Each scene shows the same named points in several views, each turned, perhaps mirrored, and shifted as a whole.
A view may leave some points out, and in a few views one point is out of place. Which views, in the order they come, and which point in each? Write no view if none.

Scene 1 (6 views)
view 1:
  K29 [  4.7 -44.2  -6.5  14.1]
  K698 [ -6.8 -44.5   1.4   8.5]
  K361 [  7.2 -47.3 -15.8  41.4]
  K141 [-10.9 -42.2  -2.8  25.5]
  K415 [ -2.7 -33.3  -4.2  49.6]
  K863 [-10.4 -55.6  -0.7  30.7]
  K426 [ -8.2 -59.7 -12.6  30.3]
  K264 [  5.0 -32.1  -3.2  32.8]
  K379 [ -7.2 -40.8   2.7  45.3]
  K675 [  6.2 -46.4 -14.4  35.2]
  K658 [  3.6 -27.6 -11.9  43.1]
  K249 [  8.7 -38.8 -12.7  11.1]
view 2:
  K361 [-18.8   7.6 -17.9 -11.9]
  K698 [-12.9  -7.0   3.9  17.3]
  K379 [  4.7   3.7 -11.8  -9.9]
  K29 [-22.4  -7.6  -1.8   8.2]
  K141 [-5.4  0.4 -7.0  8.2]
  K415 [  1.1   0.2 -23.5 -12.3]
  K249 [-28.9 -11.7  -8.9   9.6]
  K658 [ -8.3  -5.1 -28.3  -8.9]
  K264 [ -9.2 -10.0 -15.4  -5.4]
view 3:
  K379 [ -9.0 -16.7  -3.9 -12.2]
  K29 [16.4  3.2 -9.5  3.6]
  K698 [23.1 -2.7  1.6 -0.6]
  K361 [ -4.6  -9.1 -25.9  -4.2]
  K863 [  9.4 -21.6  -7.0  -3.2]
  K426 [ 13.7 -21.3 -19.6  -2.6]
  K675 [  0.5  -6.0 -22.0  -2.5]
  K658 [ -9.9   1.8 -17.0 -17.6]
  K249 [ 18.1  10.6 -14.3   1.4]
  K264 [  9.2  -2.1  -8.0 -15.9]
view 4:
  K698 [-12.0  -2.7 -18.8  -1.3]
  K675 [ 4.3 -2.7  9.8 -0.5]
  K249 [-11.2   8.1 -10.0  -3.5]
  K863 [  1.0 -16.5  -5.9 -11.7]
  K379 [  9.1 -24.0   1.0   5.0]
  K29 [-6.2  6.2 -8.9  0.5]
  K141 [ -7.1 -13.1  -6.5   0.1]
  K264 [ 2.8 -6.5  1.7 13.8]
  K415 [  8.5 -21.0  11.3  12.5]
  K426 [ -2.9  -9.8   3.5 -17.6]
  K658 [  2.1 -10.8  15.2  16.4]
  K361 [ 7.9 -5.4 15.7 -1.2]
view 5:
  K141 [ -1.9  10.7   6.2 -24.3]
  K426 [ -8.2  14.9  -8.6 -38.5]
  K361 [  6.6   2.3 -18.6 -31.2]
  K249 [ 18.0  26.0  -1.0 -24.3]
  K675 [  8.4   7.7 -12.9 -30.6]
  K863 [ -7.7   7.6   2.6 -37.1]
  K29 [ 13.1  22.0   3.7 -30.2]
  K379 [ -2.7 -10.2   1.3 -26.6]
  K658 [  9.5  -3.7 -12.2 -13.9]
view 6:
  K675 [-53.4   8.7 -21.5  18.9]
  K415 [-64.8  -4.7 -26.8  33.6]
  K698 [-36.9  25.3 -16.4  42.0]
  K426 [-38.3  12.7 -34.2  21.2]
  K264 [-59.9   8.1 -14.5  34.0]
  K361 [-57.3   4.3 -23.9  15.3]
  K29 [-43.6  23.4 -11.8  29.5]
  K658 [-71.1   4.5 -21.8  29.1]
  K379 [-52.9  -5.9 -28.4  37.6]
  K863 [-36.9   6.3 -31.4  32.2]
Views that do not fit: view 3, view 4
  view 3 moved: K264
  view 4 moved: K249

Scene 2 (7 views)
view 1:
  K331 [ -7.0  19.6  10.5 -30.3  21.6]
  K643 [-10.2  17.5  12.0 -23.1  23.7]
  K982 [-15.6  12.8  17.1 -15.4  17.0]
  K360 [ 0.4 25.2 16.3 -5.1 22.7]
  K50 [ -8.5  17.3  13.4 -26.5  14.4]
  K54 [-17.4  14.1   9.3 -26.9  31.6]
  K768 [-14.4  11.4  19.7 -15.6   6.9]
view 2:
  K644 [ 15.1   4.8  -8.0 -10.3 -17.8]
  K54 [  7.4   8.7 -16.5  -9.8 -20.5]
  K360 [  3.7 -12.1 -21.1  -0.1   0.3]
  K331 [  0.2  10.0 -15.9   2.0 -13.9]
  K50 [  4.0   7.5  -8.9   4.8 -10.8]
  K643 [  5.0   4.5 -15.2  -2.1 -12.8]
  K982 [12.8 -0.6 -6.2 -2.3 -9.7]
view 3:
  K54 [-23.2   5.4  10.4   9.8   1.9]
  K982 [-8.5  8.7 18.0 20.9  1.2]
  K360 [ -3.5 -10.5  13.7  24.6 -10.0]
  K768 [-4.2 12.6 26.1 23.4  0.4]
  K331 [-20.5   0.3  22.5   9.3  -6.1]
  K643 [-16.5   1.9  17.5  13.8  -3.3]
  K644 [-15.5  11.9  11.4  16.5   6.3]
view 4:
  K643 [-39.4 -48.8  -2.3  -7.9   2.5]
  K50 [-37.2 -54.8  -0.3  -4.1   7.2]
  K982 [-41.3 -43.7   7.5  -5.6  10.8]
  K644 [-48.1 -43.4   8.5  -4.9   1.3]
  K768 [-39.1 -49.4  10.4  -1.4  18.0]
  K54 [-46.6 -46.0  -0.3  -8.0  -6.9]
  K360 [-28.5 -36.5  -7.3 -15.9  15.2]
view 5:
  K50 [-11.0  -5.0   8.2  30.8   7.5]
  K643 [-5.3 -8.8 10.2 25.8  3.8]
  K331 [-10.0 -10.1  11.6  31.3   0.6]
  K768 [-14.2   3.0   4.3  29.1  16.7]
  K644 [-2.0  0.3 16.2 16.0  6.4]
view 6:
  K982 [8.7 5.3 6.1 4.2 8.5]
  K54 [ 3.4 21.3 12.1 -2.1 15.3]
  K643 [-0.9 12.7 11.2  0.0  8.2]
  K331 [-6.1 17.0  9.7 -1.0  4.0]
  K768 [ 8.9  0.9 -0.4  6.8  1.3]
  K50 [-2.2 11.2  4.8  1.7  1.6]
  K644 [12.2 14.4  6.2  1.7 14.5]
  K360 [-4.1 -6.0 22.7  3.9  8.0]
view 7:
  K768 [-10.4  25.1  21.3   3.8 -53.3]
  K331 [-25.2  29.8   8.0   5.7 -68.1]
  K644 [-19.1  29.1   7.6  14.3 -49.2]
  K54 [-25.4  30.3   0.9  15.4 -57.6]
  K50 [-20.5  28.9  13.7   3.3 -63.7]
  K643 [-20.7  26.5   7.2   9.9 -63.1]
  K982 [-13.0  24.9  13.4  10.0 -54.4]
  K360 [-11.1  14.1   2.3  16.2 -73.3]
Views that do not fit: view 5, view 7
  view 5 moved: K768
  view 7 moved: K360
